One turn moves every row onto another: examples first, then more rows asked:
Bek: [ 31 -17  10   7  14  16  22   9   6  -1   5   4  -2   9  18]
lezel: [ 35  10   2  -1  13   7   1  15  -2 -25  10  -8 -14 -16  17]
Babi: [ 32  -1  14   5  17  -2  24  20  11   1  -3   1 -10  12  14]
leb: [-27   1   1 -25  -4   5   3  14 -25 -12   7   3  -1  12  16]
Megum: [-24   7  -6  -9 -17  13  -1   6 -13   8  13  -9   2  -7 -11]
fil: [-24   6 -14   9   5   4 -11  -5   5  15  14   7   1   6 -13]
nen: [-31 -10 -28   4  12  -8  17   0   3 -19  14  -4  16 -34   2]
giti: [-19   4 -12  14  21 -11  25  15  19   1  14 -12  18 -34  -9]
mimim: [-17  -8  -3  -1  37 -16  31  21   9 -23  13   1  19 -26  20]
Mol: [ 27   2  11 -11   6 -15  23  19  24 -13   9  10  -6  15  19]
sefa: [ 32  13   4 -14   8 -17   9  20  19 -30  15   3 -14  -6  21]
Fomap: [-19   4 -18  23  27 -10   5   1  23  10  15   7  10  -8 -10]
tumo: [-31  11 -30   8  18 -24   4  -1  12 -15  12   2   6 -22  -2]
dobud: [ 26 -20  11 -10   3   3  23  12  19  -9  14  13  -1  17  20]
dala: [-21   5  -5  -9  -5   2  22  19  -3   0  14 -23  12 -33  -7]
rus: [-36 -20 -18  -6  -7   4  26   2  -5  -3   9  -5  15 -18  -1]
ritig: [-35  11 -24   2   7 -24   3   2   8   0   2   5   1   6  -7]
danub: [ 35 -11   2   7  15  24   7   7  -3 -17  12   0  -9 -11  19]
kez: [ 31 -21   2 -11   0  16  11   6  10 -24  23  10  -2  -4  26]
tig: [-24  -5   6 -24   8  -3  28  28 -18 -20  10  -9  13 -20  18]
Pom: [-19  -2 -13  12  47 -16   4   4  17 -16  15  19  13   2  19]
refa: [-24   4 -10  -2  19  -2 -12   0  -4  -9  13  22  -1  25  15]
zoru: [-39  -8 -15  -8  -9  -8  17   4  -4   7   0   1   6   7  -5]
Sibu: [ 30  -1  -4 -13   3   3   3  13  10 -36  25   4  -8 -15  26]
visiz: [ 34  18   9   1  17  -9  14  24   5 -14  -1  -8 -16  -2  15]

Sibu -> kez
tig -> leb
Now find these:
nen -> rus
giti -> dala
danub -> Bek

One turn moves every row onto another: examples first, then more rows asked:
loso: [ 43 -46 -20  -6   8 -18   5 -11   8   2 -18  13 -12 -12  10 -11  34 -12
  -5  38  25  51  22  -7   8  -9  12 -13]
vibo: [ -1 -11   5  -9 -13 -13  10   2 -13  -2 -26  28  -4  20   1 -25  18  -8
  28   0  25  18 -12  -7  10  -4  14  26]
fiz: [ 35  -7   0   4 -11 -13  -3  -1  11  11  -4   7 -18  -3  15  -1  -3   9
 -29  24  -2  44  15 -22 -38  -7  20 -10]
Nopim: [ 20 -26   9 -37 -39  -3 -10  -7 -18  -7 -17 -27   0   4  -8  -1   9   5
 -18  -3  26  31   9  -5 -26 -26   0  -4]
sobo: [ 12 -15   5 -14  -2  -2  13   3  10   7 -36  31   4  18  -9 -18  28 -25
   4 -21  20  25  -2 -11   4  -3  -5   1]
Vizol: [ 11 -55  20 -36  11 -18  -7 -14  -9  19  -5 -14  -3  -3  -8  13  14   1
  10   0   0  32   7   4  -8  -6  17   8]
Topid: [ 15 -36   2 -13 -16 -18   2   0  -9  10 -58  38  -8   1   2  -1  13 -31
  -2 -18  13  33  13  -4   2  -8   9 -17]
dag: [ 24 -10  11 -17 -26  11  -3   3  -1  20  -6  12 -11 -17  14  12  -4   3
 -20  32   3  54  10   3  -7  17   5  -4]
Luf: [ 17  -4 -19  16 -16 -20  13  -5 -16  -2 -37   0  -1  -2 -13   4  13  20
   1  58  15  47  13 -14 -23  -8   5   9]
duf: [ 17 -49   7 -41 -12 -14  -5  -6  -9   9 -10 -32  -7   1  -1  -4   4   9
  -4 -13  17  39   8  -1 -20 -10   9   8]
Posi: [ 41 -35 -14  -4 -17 -19  31 -12   1  -6 -16   4 -23 -21  -8   2  21   8
 -10  21  27  62  31   9   9   1  10 -13]
moge: [ 22 -26  -5  -9 -30 -15   2  -3  -7   0 -47  34 -30  -7   3  -1  -7   6
  18 -17   1  23  21   8   6 -12   7  -6]
bavi: [ 16 -24   9  27 -19 -42   9  -7 -26   0 -24 -25  14  10   5  -7  34   3
   8   0   8  24  27  -3   0  -9  14   7]
Vob: [ 39 -16  -8  -5 -26 -17   5 -21 -18  15   8  28 -13  11   6  15  17  13
 -27  33  14  34   7  -5 -25 -18  36   2]
dimod: [  9 -29  -3  15 -33  -8   6 -17 -15  14 -12  -6  24   0 -10   8  37  -7
  10   2   6  22  11  24  -5   0 -14  21]
vupa: [ -6 -13 -13   2 -39   0   7  -1  -4   1 -25  32  20  -7   8 -13  11 -17
 -12  -5  28  47  10   7   4 -16  -5   7]
Kib: [ 29 -29 -12   3   6 -22   3  -3  21  13  -9  16  -6  -7   2  -2  36 -15
  -1  51  33  28 -11  -2  -7   3  -4  -6]
zof: [ 16 -12   8 -17  15 -24  13  10  -4  11  -2   6 -16  12   9 -13  30   7
 -37  30   3  40  23 -18 -14   8  14   7]
pak: [  9 -31  28  14 -12 -19   0   9 -19   5  -8 -10  12  -5  -9  -7  18  12
  15  14  26  19  39  -8   5 -20  -7 -28]
peza: [  2  -6  -1  -4 -16 -12  23  -6   2  10 -33  28 -19   4 -12  -3  -2  24
  22 -13   8  15  18  -1 -17 -33   5 -14]
doru: [ 26 -54   4  10 -31   3  -2  -8 -13   8  -9   1  -4   2 -10   5  24  23
   2   3  38   2  18  15   8 -16  -2 -16]
bozed: [-11 -47   0  19  -4  -6 -18  -3   2   8 -15  -3  16 -10 -12  -1   7 -22
  -1  11   7  24  22   5 -14 -11 -19   3]
mereg: [ 31 -15  -6 -15 -33 -21  10 -14  -4 -24 -20  -6  10  25   3 -15   1 -13
  -9  27   7  41 -10  -6 -19 -21   6  24]
zupa: [ 21  -3 -16  17  -8 -21   9 -13   8   5 -18   4  -1   5 -11  14  18   3
  -4  54  28  30 -17  -2   0   1   6  16]
Koneg: [ 18 -36  26 -21  10 -15 -10 -23  -9   8  -9   0  -1   3 -14  23  38   1
   8  12 -15   7   4   2 -12 -11  18   5]
mobi: [  0 -21  -1  25 -27 -12  -4  12   7 -20 -34  41  -8 -13   3 -13   7 -11
 -21  -3  15  21  14  -4  -7  -8   1  -3]
Viv: [ 29 -32  21 -29 -12 -13  44 -11   0  18 -19 -10  -3   5  -4   9   4  30
  14  17   7  42   1  14  -9  -6  11 -15]
Kad: [ 12 -64 -14  28 -11 -17 -16 -10  -4  -3 -27 -11 -11   6   2  -2  10   0
 -18  -2  21   9  16   1  -5 -16  13   1]
Zede: [ 25 -17  -8   3 -27 -22  31   4 -11  -1 -26   3 -16 -24 -18   1  18  22
  -2  37  21  54  28   2 -28   3  -6 -13]
Zav: [ 23 -12  31  -9 -15 -21 -18 -14 -12 -20 -15  -4 -10   4 -12  17  33  -1
  -4  16 -11  -4   5  -5 -16 -14  13   4]
bebep: [  5 -17 -19   0 -22 -22  21   2  -7  24 -27  14  21   8  23 -26  27   8
   5 -14  24  43   8   0  -5 -14   7  14]
nuduk: [-17 -11   6  -3 -13 -25  21  -5 -24  11 -34  28  -6  13  -5  -9   9   4
  26   6  27  18  -1 -10 -16 -32  27  -2]
komuf: [ 17  -9  27 -20 -38 -13 -21  -7 -21 -25 -19 -13  -4   0 -13  11  13  -4
 -15  14  12  13   9  -8 -17 -25   4  -6]
zoz: [ 23 -52  20 -20   3 -19   1  -1   0 -15 -33  29 -18   3  -6   4  18 -12
 -16  45  -7  12  10   1 -11 -10   2 -18]
fomi: [ 18  -9  14 -22 -10 -16   4   2 -14   9  28  32 -15   1  -4   2  13  10
 -15  45  16  35  16  -1  -3   1   8   9]
sak: [ 38 -51  13 -20   8 -15  19 -14  -3  -6 -35   4 -24  13   4   7  12  26
   1  27 -12  25  15   4  11  -7  25  -7]
vudu: [ 27 -24   7 -18 -25 -11  12 -14  12 -23 -14  22  -2  16 -19   8  18 -23
 -28  29  10  16 -12  12 -13 -13 -11   2]
peg: [  8 -28  10  12  -2 -14  12   0 -11  22 -23  48   3  -1  -7  12  14  31
  17   8  17  18  17   0  20 -12  17 -12]
Zivu: [ 16 -24  15 -26 -24 -26  23   1 -12   7 -20 -13  16   6   7 -15  -6   2
  15  33  12  54  -2  -7 -36 -16   4  -4]
naza: [ 20 -32  -5  26 -15  -7   2  -1  -4  -2 -41  52 -11   2  -2   2  27  21
 -10   0   8   3  16  -5  -5 -13  18  -8]
Nul: [ 25 -20  -4 -22 -15  -1  14 -10 -20  26 -24   7  -7   8  16  12  34   4
 -40  27   7  50   9   3  -5  13  27   6]
fopof: [ -1 -21   8   7   4 -41  19  16  -3  28 -18  19   7  -1  14 -16  10  23
  21  -4  19  34  13  -5   8  -3  12   0]

loso -> Kib
vibo -> nuduk
Now find these:
peg -> naza
dimod -> bavi
vudu -> mereg
fomi -> Vob
duf -> Vizol

One turn moves every row onto another: examples first, then more rows asked:
Vilit: [ 26  24   3 -26 -13   7 -30 -28   0   9   8  -6  12  17  -1  31]
zopof: [  6  49 -18 -25 -26  33 -19   3 -14  16  25  -6  -6  17   6  29]
Teni: [  3   1  -9 -25   2   7   9  -2   7   4  15   1   5  19 -40  26]
zipi: [ 15  25 -21  -3  18  21 -20 -19   7  39  -4  -8 -11 -10 -25  35]
geta: [  3  40  -1  -8  -7   5   0 -25  -2   1   3  -3  11  26 -16  -3]
mel: [  0  51 -19 -20 -30  31 -14  -3 -10   4  17 -13  -8   9   4  34]
zime: [-24  27 -22 -35 -31  26 -21  -8   5  36  15  -8  23   2 -12  -8]
gamos: [  5  49 -16 -24 -33  24 -25  11  -6   4  15  -7  -7  18   1  25]
gogok: [ 26  22   3 -27 -13   4 -31 -29   5  10  10  -8  16  16   2  26]
Ter: [  1  43 -26  15   8   7  -8 -21   9  19  33 -14  -7  -8 -11  17]
lef: [-16  -7  -4 -17 -11   3 -14  -2  15  10   6  22   3 -14  12  32]
liko: [  4  33 -19 -12 -23  16 -12  -3   7  32  13  19 -31 -25 -17  27]
safos: [-16   6 -22  -9   3  28 -24   1  26  13  22 -33 -12  -4 -23   7]
dazo: [-12  24 -22 -31 -34  33 -18  -1   3  29   6  -2  23   2  -9 -14]
zutet: [-23   2  -2 -25  -3   2  -9   6  15  14  10  23  -4  -6  15  31]
fipe: [  6  13 -23  -5  -8  -5 -26 -10   9  39  25  13  25 -11  11   1]
gule: [-15  -7  -2 -21 -18   0  -6  -2  17   7   5  17  -1   0  16  30]
tata: [  0  40 -28  15   5   9 -11 -19  10  25  38 -17  -6  -9 -11  15]
rogob: [-15   2 -28  -1  -6  23 -20   3  30  24  21 -29 -10  11 -22   5]
bulab: [  3  41   0  -9  -7   6  -2 -24  -3   0  -3   2  11  22 -12  -3]
vusot: [-17  10 -18  -2   8   3 -18  -2   4  33 -19   4  12   6  10   0]
sele: [  8  24 -29  -5 -20  20  -3   4   4  34  14  26 -20 -24 -11  28]
ded: [  7   6  -3 -31  -1  18  12 -10  19   7  18  -2   4  13 -39  23]
duvev: [ 10  19 -23  -7 -24  21 -13  -4  -6  32  11  21 -31 -23 -10  24]
sivuk: [-13  13 -20  -2  10   6 -21  -1   3  36 -21   1  10   4  11   2]
vagu: [-14   2 -31  -9   1  28 -14   9  23  26  19 -36  -5   3 -12  10]
vipar: [  3  54 -10 -24 -29  28 -13   2 -14   8  21  -6  -2  14   8  23]
dibet: [-23  -3  -3 -19  -8   8 -12  -7  11   6   3  26   0  -5   9  35]
lesar: [ 14  26 -20  -3 -20  20  -8  -1  -2  27  20  18 -27 -27 -10  27]
Nemu: [-10   9 -24  -4  -1  24 -17   7  29  25  15 -37 -10   7 -25  10]
Topo: [  9   2   0 -31  -1   8   3  -3  13   2  12  -2  10  17 -37  27]
zun: [  5  12 -21  -9 -12  -1 -29 -11   6  41  24  13  26  -9  13   1]
fasov: [ 10   1   4 -34   0   9   6   0   8   2  17   1  -3  15 -33  13]
mov: [-21  25 -27 -35 -23  24 -25   9   3  30  11  -3  26  -5 -16  -9]
Bipel: [-23  29 -21 -27 -27  26 -19   2   7  39   7  -7  21  -1  -7 -14]
Dolo: [ 19  28 -19  -8  17  21 -21 -21   8  38  -2 -12  -8  -8 -24  33]

zime -> rogob
vusot -> zipi
Bipel -> Nemu
Now find these:
vagu -> ded
sivuk -> Dolo
safos -> fasov

